In the data rows, 500 means zero.
Here are some numbered points:
[519 516 589 463 522 522 530 465 503 541 388 571 577 526 415 537 562 514 482
 624 403 536 453 416 464] 0
[561 556 636 442 605 557 523 446 507 567 350 541 588 550 378 497 508 559 532
 642 369 566 445 343 445] 1
[540 561 657 440 632 510 545 432 523 576 321 545 603 532 377 522 523 580 521
 653 314 594 449 294 391] 2
[483 504 518 508 580 530 555 438 481 505 460 498 531 520 432 509 519 548 509
 553 442 527 500 470 436] 3
[230 357 408 738 514 647 487 448 223 278 578 372 339 520 648 615 333 216 630
 169 522 324 689 932 542] 4
[486 551 594 430 667 580 561 392 448 520 291 541 642 588 366 522 470 546 558
 684 328 591 429 351 349] 5
[760 648 650 314 456 334 519 582 744 724 394 661 689 429 348 382 706 782 370
 841 510 643 334 119 467] 6
[524 488 459 492 389 458 452 565 581 498 546 467 462 467 528 461 526 492 489
 470 569 500 485 530 533] 7
[458 488 534 580 564 584 513 469 395 438 452 449 486 500 524 545 441 428 558
 442 448 431 538 621 490] 8
[249 377 401 733 529 626 463 428 292 263 582 417 394 508 642 588 339 263 587
 224 491 369 702 845 540] 9
[537 534 595 425 620 568 541 443 480 504 371 515 594 550 411 544 447 504 556
 627 394 543 456 367 396] 10
[628 538 550 390 350 452 442 582 669 570 510 568 512 479 489 427 600 597 427
 555 531 547 447 401 576] 11
[272 312 330 713 448 572 445 441 292 298 665 366 340 463 704 596 393 227 575
 128 614 277 714 957 618] 12
[579 524 519 487 431 471 476 559 546 535 538 522 517 453 530 473 519 527 462
 493 569 497 494 486 564] 13
[246 328 304 681 490 601 480 471 304 284 690 334 249 514 696 584 293 244 624
 101 594 322 694 903 598] 14
[990 807 775  64 547 301 579 563 879 915 218 778 838 481 128 324 803 986 336
 999 363 826 142   0 330] 15
[459 427 299 570 288 454 447 642 509 390 706 400 360 456 688 516 486 416 460
 269 693 380 560 739 670] 16
[626 490 461 421 448 411 516 557 590 495 534 512 475 479 477 441 618 578 461
 570 553 517 440 397 508] 17
[823 674 660 197 530 350 558 575 713 788 293 676 744 472 254 396 699 805 368
 955 453 701 244   0 388] 18
[ 37 228 255 874 541 755 476 379 123  63 747 257 176 557 803 695 142  37 702
   0 530 212 833 999 643] 19
[196 410 572 715 739 732 546 276 203 361 356 417 500 564 518 677 284 327 649
 381 318 425 639 760 413] 20
[394 479 585 598 601 610 518 383 387 537 379 485 533 556 447 546 426 457 570
 493 394 499 525 532 457] 21
[682 575 488 339 456 387 498 563 659 621 507 539 559 462 422 395 645 671 403
 675 542 603 371 259 471] 22
[468 438 347 554 370 454 470 585 514 427 665 434 387 454 616 517 498 468 468
 342 625 434 557 662 599] 23
[302 328 173 752 235 475 389 628 411 239 904 314 177 418 865 541 390 226 518
   0 778 263 726 999 741] 24
[390 351 218 655 129 433 350 702 519 271 894 422 217 411 848 472 469 278 466
  30 800 265 703 929 864] 25
[224 356 360 775 506 616 466 414 288 265 619 366 374 542 704 600 345 243 604
 154 553 311 769 941 576] 26
[778 706 748 252 639 404 567 469 675 759 233 647 776 496 185 405 685 835 420
 999 322 740 266   0 278] 27
[546 532 543 438 555 518 533 457 540 523 462 533 518 529 454 499 508 560 520
 603 416 535 462 377 452] 28
[791 699 752 235 534 401 543 534 712 757 227 722 777 516 251 392 739 826 380
 959 393 701 266   0 404] 29
[711 683 656 325 526 351 534 564 680 703 407 631 686 448 333 436 680 760 384
 822 401 660 370 129 423] 30
[659 612 483 384 403 374 496 598 658 574 555 573 550 436 482 412 658 633 410
 616 558 574 425 360 527] 31
[523 484 335 506 274 357 437 643 612 427 711 457 353 443 637 468 535 478 422
 346 661 418 554 613 682] 32
[719 679 771 213 754 479 590 380 584 706  89 666 796 556 159 481 618 808 521
 999 201 733 261   0 247] 33
[999 801 827  34 593 315 545 553 896 993 130 770 906 514  79 288 822 999 316
 999 374 873  86   0 296] 34
[463 413 309 592 283 412 399 602 542 423 740 414 344 431 673 473 537 423 450
 251 744 381 591 771 664] 35
[424 426 418 539 474 544 502 481 427 404 552 428 423 563 545 554 398 423 534
 379 535 463 559 611 509] 36
[847 740 705 175 587 297 588 549 785 834 268 708 785 531 204 406 733 914 343
 999 404 787 198   0 314] 37
[651 586 448 439 353 339 481 626 724 562 600 551 518 415 513 406 665 652 404
 573 589 513 478 360 576] 38
[235 280 254 774 349 563 421 540 277 242 794 327 238 471 803 566 348 189 536
   0 725 262 733 999 728] 39
[372 381 366 636 380 506 444 533 425 361 676 430 348 464 705 514 422 363 509
 214 677 384 628 793 647] 40
[409 382 324 602 374 453 456 568 480 416 708 427 324 470 691 481 425 342 512
 230 698 355 580 791 645] 41
[696 668 783 281 697 489 561 429 619 720 131 692 814 539 202 483 651 755 471
 999 217 724 300   0 311] 42
[288 354 405 722 499 608 476 457 346 311 597 389 349 505 653 589 352 288 564
 178 509 346 666 823 589] 43
[965 809 777  49 604 313 584 530 867 887 162 786 882 515  69 347 849 999 336
 999 318 868 119   0 291] 44
[530 529 525 463 534 467 513 473 538 564 461 540 553 510 416 488 524 582 477
 618 479 550 445 398 444] 45
[273 354 300 673 478 541 493 506 343 281 683 384 297 477 692 591 368 290 589
 197 571 331 684 869 587] 46
Which three points above are nearest to each new point, looking only along the 2 directions in which the numbered points spread most? Their numbers follow each, nearest first.
[677 569 568 359 411 420 454 544 689 672 422 573 575 455 412 413 666 705 405
 713 541 631 343 284 465] 22 31 30
[383 467 633 557 705 658 542 366 349 475 309 468 559 595 423 609 396 373 636
 517 287 530 516 507 375] 21 10 5
[634 584 528 370 441 419 479 536 645 618 450 572 566 485 436 421 634 659 409
 679 501 586 420 292 510] 22 31 11
[768 660 573 250 426 302 516 602 757 694 440 607 617 461 374 402 721 760 341
 800 504 658 325 105 488] 6 30 22
[877 734 733 174 540 345 509 521 839 875 236 728 792 489 208 376 778 905 358
 999 343 742 197   0 368] 37 29 15
[675 554 452 429 354 346 461 607 696 590 586 533 536 431 510 423 635 617 344
 587 676 541 444 382 557] 38 31 11
[559 509 450 429 466 441 499 510 558 514 551 500 484 501 481 467 513 522 454
 544 587 527 468 464 508] 13 17 7
[222 427 569 706 722 726 536 271 208 398 354 425 494 610 456 627 297 324 665
 398 277 428 664 677 377] 20 21 8
[375 471 602 594 718 645 563 358 298 418 351 457 553 566 463 594 341 397 640
 512 304 505 542 552 393] 21 8 20
[726 633 609 278 578 430 527 522 631 659 325 607 656 523 326 455 627 701 440
 853 371 672 341  96 402] 30 6 18
[282 413 462 697 651 638 520 391 245 323 522 384 424 547 572 616 315 290 647
 287 408 404 662 758 494] 9 20 43
[823 700 773 161 682 413 585 443 722 816 147 705 820 526 132 394 707 856 449
 999 284 781 198   0 276] 27 42 37
[339 447 633 635 774 742 567 303 276 432 294 461 522 639 448 637 287 357 690
 496 212 470 570 576 350] 20 21 8
[876 709 734 192 543 337 523 550 818 839 230 725 770 532 205 384 770 861 396
 999 385 756 217   0 358] 37 29 18
[357 413 520 633 587 635 488 427 366 435 455 460 459 566 509 569 407 303 575
 390 425 465 552 664 452] 8 36 21
[496 492 503 536 401 477 466 529 550 532 580 487 477 483 569 462 514 482 440
 420 579 455 545 601 568] 7 13 23
[178 285 268 862 292 654 389 518 285 186 807 339 200 475 838 625 277  85 599
   0 675 243 783 999 766] 39 24 12
[601 570 606 376 644 503 528 434 537 607 341 546 599 528 314 479 539 642 514
 761 365 641 377 172 356] 2 1 5
[523 497 442 528 386 462 475 571 573 524 602 466 457 454 548 466 544 503 442
 431 630 460 524 594 555] 7 13 23
[363 467 527 575 574 605 492 471 383 443 475 469 477 548 505 523 417 413 567
 426 452 478 530 594 435] 8 21 36
[326 416 481 612 536 573 524 476 364 379 551 447 448 535 600 583 360 328 598
 316 455 412 641 675 566] 36 8 43
[346 437 399 618 522 536 522 501 365 387 620 371 382 505 619 558 394 381 561
 305 514 446 601 696 493] 36 43 9
[447 449 426 572 369 417 482 570 508 486 660 453 431 441 618 481 513 485 448
 327 650 406 574 681 594] 23 32 16
[479 503 462 531 412 483 477 531 541 503 579 468 464 481 560 468 516 506 441
 414 622 502 518 582 544] 7 13 23
[721 685 760 286 632 418 557 486 667 773 224 662 763 493 213 440 690 814 404
 975 296 727 278   0 330] 27 29 42
[493 431 390 523 353 480 474 567 524 443 642 442 378 494 638 477 489 456 447
 369 672 416 575 657 593] 23 32 16
[444 475 543 583 493 537 458 502 499 508 506 481 523 520 559 521 472 420 485
 406 534 463 587 655 539] 36 8 7
[402 485 594 553 677 650 508 394 366 461 376 533 563 552 468 563 392 391 591
 527 305 464 530 525 415] 21 8 3
[375 459 579 560 690 650 539 339 353 465 351 493 561 592 414 579 379 412 633
 555 328 492 536 514 395] 21 8 10
[356 403 382 646 454 507 505 496 366 330 687 421 352 465 639 525 421 334 518
 250 655 355 644 805 560] 40 46 41
[604 550 470 405 428 431 478 566 581 530 512 534 522 495 483 440 553 560 402
 575 574 527 418 432 535] 17 11 13
[  0 205 326 920 631 797 523 333   0 101 624 215 228 605 755 737  80   0 798
   0 446 222 838 999 518] 19 4 26
[373 517 648 595 694 650 508 347 405 502 359 545 600 580 470 547 390 424 598
 519 282 501 563 497 425] 21 10 8
[341 411 387 682 381 525 471 565 421 340 690 431 392 467 712 561 434 293 498
 188 622 342 659 869 659] 40 41 46
